lof: [ 50  19   8 -13 -18  20  42   7  24]
radi: [-24 -48  22  -5  20  -7 -56  40 -21]
bune: [ 34  59 -42  19 -24  16  50  -6  37]
sevag: [ 34  59 -42  19 -24 -32  50  -6  37]
zimub: [ -9  -4  -2 -10 -15  19 -10 -21   9]
rik: [ 16  13 -19  14 -26 -42  15  44  18]
tail: [ 13 -19  14 -26 -42] -> [15 44 18]
tail: [-24  16  50  -6] -> [37]

Kol: [-42   4 -19 -15   6  16   5  -3  -5   5   5   7  -1  -8   5  16  -5   8
  31  41  47  32  -6   9   3  13  -5  23  35  26   4 -12   2  20   7 -29
  -1  -6 -18   4   8   8   3  48  27  10]
kogi: [-17  -8 -13 -21  32  18 -15  -6  12   0  24 -13   6   7 -15 -25  -5 -24
 -10 -17  25  14 -26  10 -24   6   4  -3  26  23  -7 -14  16   8 -21   3
  23  -1 -20 -16   7  -4  -9 -24   3 -15]
dife: [  9   2  31   0 -23  13  21  15 -31 -16 -40 -18  10  24 -21  19   8  27
 -13 -21  19   6  32   0  21   0   9  -1  19  13  19  -9 -30  -7 -10  10
 -28   2  12 -21  -7 -30   5  25   5   6]
nufa: [ 13 -19  17  -5  -1 -16   9  10 -21  25 -16 -18  10  24 -20  19  -5   8
  31  41 -38  -7   9 -17   3 -15 -16  11 -36 -32   6  -5 -10   6  34   4
 -31  -9  -5  48 -10  30   8  -1  -4  17]
Zepe: [ 18 -15 -13  17  -5 -18 -11 -13  15  15  33  -2  -6 -16   1  10 -40 -19
  -5  -1 -39 -29  -7  -5 -25  -7  -1 -20 -28 -21 -16   7  18 -21  -6  10
  25   0  11   5   4  10 -27   8 -42  -3]
bunag: [ -4  21 -19  29 -30 -15  22   0 -31 -17 -40   3  -3  -7   3  35  -8   2
  -3   0  -2  -5  11   1  31   2  -4  -6  -4 -11   0  17  -2 -26   6 -19
   7  -6   6  -3   4 -10   3  47 -11  14]
rakov: [  3 -31  20 -16  -6  10  -3   5 -15   8   3 -10   0   6 -11   7 -45   1
 -18 -17   2  -6  11  -8 -15  -3   4 -14   5   7  11 -24  -1 -17 -15  12
  -5   6   1 -11  -5  -5 -27   0 -32  -7]
tail: [19 -5  8 31 41] -> [-38  -7   9 -17   3 -15 -16  11 -36 -32   6  -5 -10   6  34   4 -31  -9
  -5  48 -10  30   8  -1  -4  17]
tail: [-31 -16 -40] -> [-18  10  24 -21  19   8  27 -13 -21  19   6  32   0  21   0   9  -1  19
  13  19  -9 -30  -7 -10  10 -28   2  12 -21  -7 -30   5  25   5   6]
tail: [ 3 47] -> [-11  14]
tail: [-6 11] -> [ -8 -15  -3   4 -14   5   7  11 -24  -1 -17 -15  12  -5   6   1 -11  -5
  -5 -27   0 -32  -7]
tail: [-18  10  24 -21  19] -> [  8  27 -13 -21  19   6  32   0  21   0   9  -1  19  13  19  -9 -30  -7
 -10  10 -28   2  12 -21  -7 -30   5  25   5   6]

nog: [ 37 -34  18  18   7   9 -18  16  19  -8  -3  -1 -12  20 -53 -13 -18  -4
 -12   0   1 -13 -22]
tigu: [  6 -32  -6  26  -1   9 -18  16  19  -8  -3 -17 -12  20 -53 -13 -18  -4
  18  10  19 -17 -15]
banas: [ 37 -34  18  18   6   7 -41  24  -3  35 -21 -27 -12  20 -53 -12 -18  39
 -12   0   1 -13 -23]
tigo: [-33  15 -43  -4  32  -9  13  13  20   5   1 -17   3  50 -43 -25 -10   5
  15  12  18 -17  -6]
tail: [-33  15 -43] -> [ -4  32  -9  13  13  20   5   1 -17   3  50 -43 -25 -10   5  15  12  18
 -17  -6]
tail: [ 15  12  18 -17] -> [-6]
tail: [-21 -27 -12  20] -> [-53 -12 -18  39 -12   0   1 -13 -23]
tail: [ 16  19  -8  -3 -17] -> [-12  20 -53 -13 -18  -4  18  10  19 -17 -15]
tail: [ 37 -34  18  18   6] -> [  7 -41  24  -3  35 -21 -27 -12  20 -53 -12 -18  39 -12   0   1 -13 -23]
tail: [ 18 -17] -> [-6]
tail: [-10   5  15  12] -> [ 18 -17  -6]

puv: [  2 -11 -15  19  20  46 -29 -10  20 -36   5]
gor: [  3 -11 -15  -2   8 -53  22  33 -14 -22   4]
tesu: [-24  -4  10  -2   8 -53  22  33 -14 -22   4]
tail: [  2 -11 -15] -> [ 19  20  46 -29 -10  20 -36   5]
tail: [-15  19] -> [ 20  46 -29 -10  20 -36   5]
tail: [-11 -15  19  20  46] -> [-29 -10  20 -36   5]

vaki: [ 0 11  1  0  0]
pezer: [ -1  26   2 -13   0]
lefi: [ 1 -2 -1 -2  0]
Todot: [ 0 -3  0  0  0]
noka: [-1  1  0  6  1]
ganav: [ 0 16  1 -1  0]
koreb: [  2 -47  -3   7  -1]
Zas: [ 0  6  1  0 -1]
Nevum: [  3  -6  -2 -13  -1]
kolok: [  5  -9  -4 -21  -2]
tul: [0 1 0 1 0]
tail: [0 6 1 0] -> [-1]
tail: [ 1 -2 -1] -> [-2  0]
tail: [-3  0  0] -> [0]

tud: [-13  -1 -42  24  -1  28]
pozit: [  1  19 -17 -27  59   0]
refe: [-13  -2 -42  24  -1  28]
tail: [-13  -2 -42  24  -1] -> [28]
tail: [-13  -1 -42  24  -1] -> [28]

Kise: [ 28   5 -35 -37  26   3 -12   7]
mot: [ 30  -1 -25   9 -26  -8   9   0]
rapu: [-31  29  27  42  -8 -13  -9  28]
gisil: [-17 -26 -35   9  13   2  43 -26]
lebud: [-42 -37  21   0   5 -15  14 -28]
fezaz: [ 29  -1 -25  10  -8 -12  24   4]
tail: [  9 -26] -> [-8  9  0]
tail: [-37  21   0] -> [  5 -15  14 -28]
tail: [ -8 -12] -> [24  4]
tail: [-26 -35   9] -> [ 13   2  43 -26]
tail: [ 29  -1 -25] -> [ 10  -8 -12  24   4]
tail: [21  0] -> [  5 -15  14 -28]

